The rows of X fall into 3 groups, which share some directions, and each row is roughly a mix of its group's hidden directions.
X (99 x 10):
[[ -6 -10   5  26 -20 -10 -14  -4  15  45]
 [ -4  13 -17  -7  43  18  15 -19  21   9]
 [ 15 -36   6 -17   0 -32  23  13  15   2]
 [ 34   7   1  -5 -23  16  30 -16  24  -4]
 [-14   0  10 -13  15  53  -3   9  10   9]
 [  8  -3  16 -36   6  16   0  14 -37 -16]
 [ -5  -7   2 -26  -1  30  31   2  15 -31]
 [-15 -41   0   0  24  18 -21  -5  22  -5]
 [  0  21  15  25 -13  11 -37 -27   1   9]
 [  2 -24   7  14 -14   3 -35 -15 -31 -18]
 [ -6 -17   0 -10 -24 -37  13 -28   9 -19]
 [ 18 -34  23   0  12 -28   8 -22 -15   9]
 [ 18   2   4  -6  37  30  18  17   5  21]
 [-10 -21 -21   6  10  25   1 -19  41  -6]
 [ 15  -9  11   4   3 -14 -44 -34  -5   1]
 [  8 -22   6   9  21  47  -4  11  12  14]
 [ 40  19  23   2   4  17  22  22   4   0]
 [ -4  -4   3 -11  -2 -35  39 -15  23  11]
 [  8 -13  18 -21  19 -31  15  28  -9 -19]
 [ -2 -36  19   4   9 -34  20 -16  11  -9]
 [-29   5   1  29   3  36 -17 -17  11  11]
 [  3 -30  15   0  18 -26  18 -35   9  -3]
 [-18  -2 -20 -34  -3  33 -13 -17   9 -15]
 [ -3 -13  25  -9   5   0  -6 -51  14  -7]
 [ 12   3 -50 -17   6  16  -3   5   7  22]
 [-27 -12  -7  -9   7 -16 -31 -13 -36   4]
 [ 23 -13  20  -9   2   1 -27 -32  18 -23]
 [-20 -34   0 -20  25 -22 -12  17  -5 -17]
 [ 24  -7  28  17  -4 -40  11   7 -17  -6]
 [ 16 -10  49   0   5   6  16 -23   9  -7]
 [ -5   3 -14 -16  -4  24   8  -6 -48  16]
 [  5  -7   0  30 -13 -24 -17  23 -15  32]
 [-18 -32  29 -30  10   5 -13 -17   6  -2]
 [ 10  -6  11  20 -25  11 -38   1 -25  15]
 [ 17 -19  28  11 -20 -35   4  10 -20  10]
 [  4 -16  -7   0 -35 -25  15 -31  19   8]
 [ 11 -22  16 -13  30 -14 -26   9 -29  -1]
 [  9  33 -20 -12  17  40 -12   0   5   6]
 [ 34  -7  13   1   4  -6  12  11  -6  45]
 [ 12 -17  44 -11  24  -3  -1 -13 -16 -18]
 [-31 -15  26 -11  29  21 -19   6  -7   5]
 [-19  19  19   3   6  46  -5   2  -5 -24]
 [-37 -15 -21  14  28 -10  25   6   8   1]
 [  9   7  -4 -39  17 -13  15  28 -21  16]
 [-24 -18  -4   3  19   9  -7  -3  19 -45]
 [  1 -24  20   9 -34 -10 -28 -17  -2  19]
 [  2  -8   4  15 -45 -15 -14 -11 -26  16]
 [ -7  18  20  11 -20 -18 -10  13 -43   2]
 [-32  14  -8 -12 -22 -29  13 -25  -7 -13]
 [ -7  -9  10 -34   5  32  25   3  27  -6]
 [-36 -32 -20  -5  21  -5  13   2  16 -11]
 [ -2  12  -1  21 -16  16  -5 -42  30  -5]
 [  6  -9   7  -6 -18  50 -26  -5   6   8]
 [-18 -12 -16 -14 -23 -20  11  13  36 -18]
 [ 26  18  13  20   4  -7 -22   0 -29  29]
 [-17  17 -21   6 -39  13  -8  24  -5  20]
 [  9  -4 -15 -27 -10  15   9 -32 -36   1]
 [ 24 -32  11 -22   2  -6 -38   3  -1  -3]
 [ -9 -23  34 -14 -13  18 -27   9 -21  -9]
 [-14   7  -3   5 -31 -29  27 -19  23   8]
 [ 22   1 -22  -2 -49  -4 -10 -12  -4 -10]
 [-30 -17 -17   8 -19  -2   2 -27  27 -21]
 [-37 -20 -23  -3  28   2  21  -2 -17   1]
 [  6  27   2  23   3  34 -11  24   0  24]
 [ 26   5  17   9   6 -16  26 -24  31  14]
 [ 20  23  -4  22  -9  -5  16  31  -1  32]
 [ -1 -20 -24  12 -11 -23 -31  -9   2  31]
 [ 23  29  -6 -12 -23  10 -23  10 -31   6]
 [ 29   5  -1 -16 -18  10  40  14  17 -13]
 [-13  17 -19   7   2  42 -30  -3 -13  -2]
 [ 20  15   0 -28 -29   3  26 -15   1 -24]
 [-31   2 -22 -22  26 -13  -7 -20   0 -24]
 [  6  27  -2   9 -10   4  21 -34  17 -31]
 [  9  25  -3  -7 -30 -10  32   0  25 -19]
 [ 45   1  -2   4   9 -14  29 -17  14  14]
 [-16 -28  21  17 -12 -23 -11  12 -27 -18]
 [  0  -3  -9 -36  22  31  19  22   7  -8]
 [ 18  -9  14   7 -13  21 -23  30 -31  12]
 [-30  16   6  -3   7  39  12  -9 -25 -10]
 [ 23   2 -17   0 -24  18   1  18  15  39]
 [-15 -17 -11   4  -4   2   5 -10  43 -33]
 [ -2   8 -10  -3   5 -55  17  -7  -9 -10]
 [-12 -10 -11 -11   2 -10  23  -4  46 -22]
 [ 15   0  -4 -19 -13  -5  38  12  29 -22]
 [-22  -3  -6   7 -11   8  11 -10  48 -21]
 [ 33  25  -2  17  -1 -21  25  10  -9  22]
 [  4  -6   2 -27 -16 -32  -7  -9 -26 -30]
 [ 32 -17  35  14 -17 -12  -5 -18  -5  14]
 [ 15  12   1  21  30   0   1 -41   9  17]
 [  0   5 -13   2 -52  21 -16  13  -6  -7]
 [ 17  17 -23  13 -47  14  -9  -4  -3  -4]
 [ 17   5  -2   3  28  39 -23   7 -17  16]
 [-10 -14  -3  17 -21 -47  -8   1   4  21]
 [-14  -5  24   8  43 -22  -7 -22  -8  -4]
 [  1 -24 -22  -2 -11   0  17  24  41   7]
 [  8  29 -20   7 -29  32 -21   6   5   9]
 [-32  32 -15   0  19  29  -9  -6 -14   1]
 [ 19 -21   0   1   4 -36  14  17   7  34]
 [-11 -39   2   9  29  13 -26   8  16   8]]
Here is one row of each group, with its name. Which group are the others in?
[-17 -22  30  23  29 -10   0  14 -19  -9] -> <50>
[ 12 -13  22   6  15  12  -3  34  37  -8] -> <76>
[ -3   8 -12  12 -41  23 -31 -14  -6   1] -> <109>

[-11   6  -5 -12  -4 -13   6 -15  26 -48] -> <50>
[-19  24  -4  15  -9   8  24 -33  22 -19] -> <76>
[ 22   8 -15  19  -9 -28  -8 -42  -1   2] -> <109>
[ 31  -3  14   9  -6 -15 -43 -18   1  11] -> <76>
[-13  31 -12   9 -22  28  -4   0  -6 -34] -> <109>
[ 28 -21  22 -22  -1  -8 -25  19  16 -17] -> <76>
[ -2   1  -7 -19 -19 -19  29  14  30 -26] -> <76>
[ 38  18 -17   8  10  -6  10 -37  -1  -7] -> <109>
[-36  -3  -6 -27  -1  -6   7 -19  20 -30] -> <109>
[  8 -11 -21  14  -6 -15  17 -23  44   0] -> <76>
[  0   8 -23  -2 -10  17   1 -38  36  -7] -> <50>
